Turns, then the turns between two rows, first turn first; the first pair answered:
turn nabo:
[ 5.27  0.00 -0.12 -0.02  2.05  0.66 -3.47  0.88 -1.30 -6.79 -1.76  1.17] -> [ 1.58  0.81  2.92 -2.84  3.37 -2.24  2.78 -6.24 -3.25 -0.48  0.38  0.41]
[ 1.02 -1.02  0.93  1.54 -0.48  0.28  0.03  0.56 -0.69 -1.63 -0.54  1.70] -> [ 0.80 -0.66  1.33  0.13  0.22  0.39  1.08 -1.19 -0.49 -1.57 -0.16  1.70]
[ 4.51  1.13  0.27  1.68 -0.15 -0.06 -3.39 -1.38 -0.86 -2.26 -0.78 -0.64] -> [ 2.60  1.55  1.81  0.36  0.68 -1.32  0.21 -4.95 -1.80  1.14  0.22 -1.44]
turn mure:
[ 0.87 -0.67 -0.11  1.13 -0.46  1.26 -1.72  0.94  0.78  0.82 -1.49 -0.92] -> [ 1.74 -0.35  1.16  1.23  0.15  0.39 -1.52 -0.79 -0.45 -0.03 -1.88 -0.72]
[ 2.98  1.69  0.96 -1.39  0.41  2.18  0.35 -4.04  0.31 -2.16  0.95 -0.58] -> [ 0.52  1.30  1.89 -1.83  0.42  0.35  2.29 -4.83 -0.34  1.27  1.39 -1.02]
[ 1.08  0.56  1.86  0.02  0.92 -2.05  3.75 -3.44 -2.41 -0.20 -0.11  0.04] -> [-3.22  0.58 -0.70 -0.20  0.11 -0.13  3.36 -0.34  0.42  3.78  1.71 -1.39]
[ 2.28  1.06 -0.48  0.02  0.64  3.60 -1.95 -1.93 -2.58 -5.20  1.04  1.15] -> [ 0.02  0.77  2.40 -0.14  1.19 -0.79  2.40 -4.31 -5.25 -1.14  0.79  0.98]
turn vebu:
[ 1.81  0.68  0.91 -2.15 -2.04 -1.17  4.02 -5.12 -0.48 -2.28  1.13  1.29] -> [ 2.88  0.18  0.80 -2.15 -1.83 -1.35  2.94 -4.01 -0.03 -4.64  0.09  1.79]
[-0.31 -3.00 -0.52  2.92  1.99 -3.29 -1.25  3.84  0.76  1.65 -3.90 -0.85] -> [-0.98 -1.50  0.28  4.03  1.70 -2.51  0.99  1.58 -0.30  5.02 -2.40 -1.82]
[-0.31  2.67  1.09  2.07  0.04 -0.17  4.72 -0.64 -2.67  0.29  0.92 -1.10] -> [ 1.80  1.01  0.05  1.36  0.12 -0.68  0.82  2.49 -1.54 -5.12 -1.18  0.33]
Pairs:
Between the rows of a pair lie two turns.
[ 2.00  0.60  1.12  0.57  0.42 -2.04 -0.28 -1.33 -2.45 -1.94 -0.34  0.10] -> [ 0.18  0.38  1.33 -0.19  0.52 -2.79  1.38 -2.18 -2.62  0.35  0.08 -0.31] | vebu vebu
[ 3.98 -1.67  1.06 -3.13  0.06  1.64 -3.04  0.05 -0.09 -2.05  1.11  1.75] -> [ 4.83 -0.27  2.82 -0.47 -0.04  1.13 -0.65 -2.55 -2.87 -0.16  1.27  0.90] | nabo vebu
[ 1.67 -1.21  1.55  0.97  1.78  1.02 -1.88  1.45 -0.72 -1.25 -2.43 -0.28] -> [ 0.54 -0.15  2.37  1.78  1.46  1.46  0.82 -0.68 -1.89  2.47 -1.25 -1.46] | vebu vebu
[-0.17 -0.79 -2.36 -2.84 -0.18 -0.61 -2.17  2.54  1.33 -1.20 -0.87  0.26] -> [-1.25  0.26  0.21 -2.81  0.17 -2.36  1.80 -1.99 -1.16  2.70 -0.26 -0.05] | mure vebu
[ 1.48  0.28  2.03 -0.56  0.09 -0.84 -3.53  0.11  0.42 -4.23  0.31  0.73] -> [-1.84 -0.27  3.38  1.88 -0.56 -3.85 -0.82  1.27 -0.90  1.00 -0.01 -0.02] | nabo nabo
[ 1.27 -0.99 -2.48  2.27 -3.97  0.66 -0.27  3.70  1.03  0.10  2.27 -0.78] -> [ 3.19 -1.55 -1.97  0.77 -3.09 -0.38 -1.42  2.72  0.75 -3.21  1.24  0.28] | vebu mure
[ 2.10  0.45 -1.02  4.44 -1.68  1.74 -2.42  4.03 -0.26 -1.91 -1.13 -0.21] -> [ 4.50  0.99  1.99  2.35  0.08 -0.84  0.28 -2.68 -3.04 -3.23 -1.31  0.60] | mure nabo
[ 2.16  0.44  1.73  0.53  1.85 -2.99 -1.23  0.89 -1.67 -4.83 -3.18  2.04] -> [-4.84  0.58  1.65 -1.68  1.67 -3.75  2.88 -0.46 -0.13  3.11 -0.62  0.33] | nabo mure
[-1.92 -0.05 -2.51 -0.77 -0.43  3.42 -0.66  1.60  2.93  1.68  1.96 -0.96] -> [-2.40 -1.27 -1.21 -4.47  1.17  0.00  0.03 -0.49  2.62 -0.16  0.98  0.39] | mure vebu
[ 0.69  0.05 -1.19  1.40 -1.07  0.28 -1.03  3.86  2.27 -2.11  0.19  2.30] -> [ 2.64  0.42  1.72 -0.13  0.66 -2.33  1.59 -1.53 -0.56 -2.42  0.03  2.81] | mure nabo
[-1.05 -0.13  0.66 -0.93 -0.37  0.69 -2.40  3.96 -0.22 -2.57 -0.50  0.44] -> [-2.12 -0.28  3.28 -1.14  0.26 -2.89  0.46  1.68 -2.36 -0.27 -0.66  0.09] | mure mure
[-0.58 -2.14 -1.20 -1.81  2.56  0.78 -2.03 -2.75  2.09 -4.67 -0.10  1.31] -> [-0.27 -0.54  1.61  0.52  2.46 -0.54  1.72 -6.34 -1.27 -0.89  0.68  0.40] | mure vebu
[ 0.82  0.00 -0.09 -4.73  2.11  1.25 -0.03 -4.20  1.73 -1.80  1.33  0.94] -> [-2.59 -0.57 -2.80 -0.42 -0.20  2.38 -1.29  3.86  3.52  2.08  1.25 -0.17] | nabo mure
[ 2.04 -0.42  3.97 -0.58  0.58  1.31  0.18 -3.61 -3.18 -1.32  0.70  0.97] -> [-2.73 -2.59  3.70 -3.21  1.32 -1.51  1.16 -1.49 -1.59  1.63  0.40  1.14] | vebu mure
[ 2.82  1.14  0.93  1.25  0.27 -0.03  0.16 -2.33 -1.77 -1.87 -0.25  0.59] -> [-2.15  0.85 -1.27  0.91 -0.69  1.39  0.65  0.43  1.24  3.01  1.57 -0.87] | mure mure
[-0.04  0.54  2.64  3.37  0.26  1.18 -0.64 -1.10 -2.30  0.06 -2.54 -1.34] -> [-0.43 -0.82  1.51  2.77 -0.04  0.94 -2.82  1.71 -0.80 -1.47 -3.37 -1.22] | mure vebu
[ 1.83  0.33 -1.14  4.48 -0.78  0.49 -2.88  6.23  0.32 -0.98 -2.70 -0.12] -> [-0.07 -0.73 -0.72 -7.32  2.37 -0.33  0.28 -3.14  2.79 -2.29  0.37  1.03] | nabo vebu
[-2.31 -3.90  2.51 -0.41 -0.17 -4.62  0.83  2.59 -3.07 -1.38 -1.10 -1.56] -> [-3.97 -2.33  2.43 -2.06 -0.39 -3.23  3.26 -0.77 -2.85  1.88  1.29 -2.60] | nabo vebu
[ 1.62  1.43 -1.64 -2.23  1.68  1.06  1.64 -3.60  1.76 -1.49  1.63 -1.80] -> [ 2.76  1.45 -1.54 -1.46  1.64  1.07  0.84 -3.29  1.18 -2.88  1.18 -1.56] | mure vebu
[-1.51 -2.34  0.12 -0.24  0.92 -3.35 -0.76  2.25  0.28 -1.07 -1.09  0.87] -> [ 0.77 -0.47 -0.70  3.58 -0.68  0.10 -1.85  3.15 -0.17 -1.17 -0.72  0.17] | vebu nabo
[-2.99 -1.02  2.21  1.18 -0.51 -4.42  2.01  1.29 -0.68  2.89 -1.21 -0.66] -> [ 4.20  1.61  1.00  3.48 -1.10  1.03 -1.49 -0.39 -1.57 -3.51 -1.21 -0.22] | vebu nabo
[ 2.78  2.67  0.26  1.34 -0.95  2.43  2.51 -3.89 -2.68  1.06  1.91 -0.08] -> [ 0.08 -0.60  1.44 -3.64  0.76 -2.28  3.34 -3.94 -1.89  0.32  1.03  1.16] | vebu nabo
[-2.40  0.73  0.83 -1.46 -0.06  0.12  1.33 -0.61 -0.71  1.27  1.51 -0.61] -> [-0.33  0.30 -0.45 -1.23 -0.33  1.97 -1.46  0.74  0.22 -2.37  1.33 -0.08] | nabo nabo
[-1.47 -0.40  0.87  0.39  0.71 -2.11  1.28 -1.12 -1.40  1.50 -0.18  0.60] -> [ 0.07 -0.14 -1.52  0.64  0.19  1.61 -1.91  1.42  1.01 -1.28 -0.31  0.53] | mure mure
[-2.76 -2.26  1.67  2.25  0.42 -5.79  2.15  3.53 -1.51  3.71 -1.99  0.66] -> [ 1.98 -0.68 -3.59 -3.71  1.31  3.08 -3.41  1.10  3.52 -5.01  1.05  1.50] | mure nabo
[-2.85 -1.08 -0.63  1.82 -0.49 -2.65 -0.89  4.65  0.83  1.81 -1.28 -2.31] -> [-3.82 -1.09 -0.64  0.31  0.07 -2.38  0.36  3.43  0.92  3.36 -0.30 -2.45] | mure vebu
[ 2.16  0.65 -1.45  2.73 -0.67  1.33 -0.08  2.04  0.19 -2.44 -0.61  1.77] -> [-0.23 -1.37 -1.72 -1.32  0.47 -0.81 -0.03  2.49  2.02 -2.79 -0.66  2.50] | vebu mure
[ 4.56  0.56 -0.43  1.90 -0.03  0.84 -1.57  1.01  1.27 -4.34 -2.52  1.64] -> [ 2.50 -0.74  2.64  0.65  1.10 -4.55  1.83 -0.95 -0.67 -2.10 -3.53  1.79] | mure vebu
[ 1.43 -0.11 -1.85 -3.13  0.16  0.25 -3.07  0.04  0.85 -3.82 -0.81  1.78] -> [ 2.45  3.60 -0.87  0.86 -0.87  2.58  0.02 -3.17 -2.04  0.23  0.66 -0.33] | vebu vebu
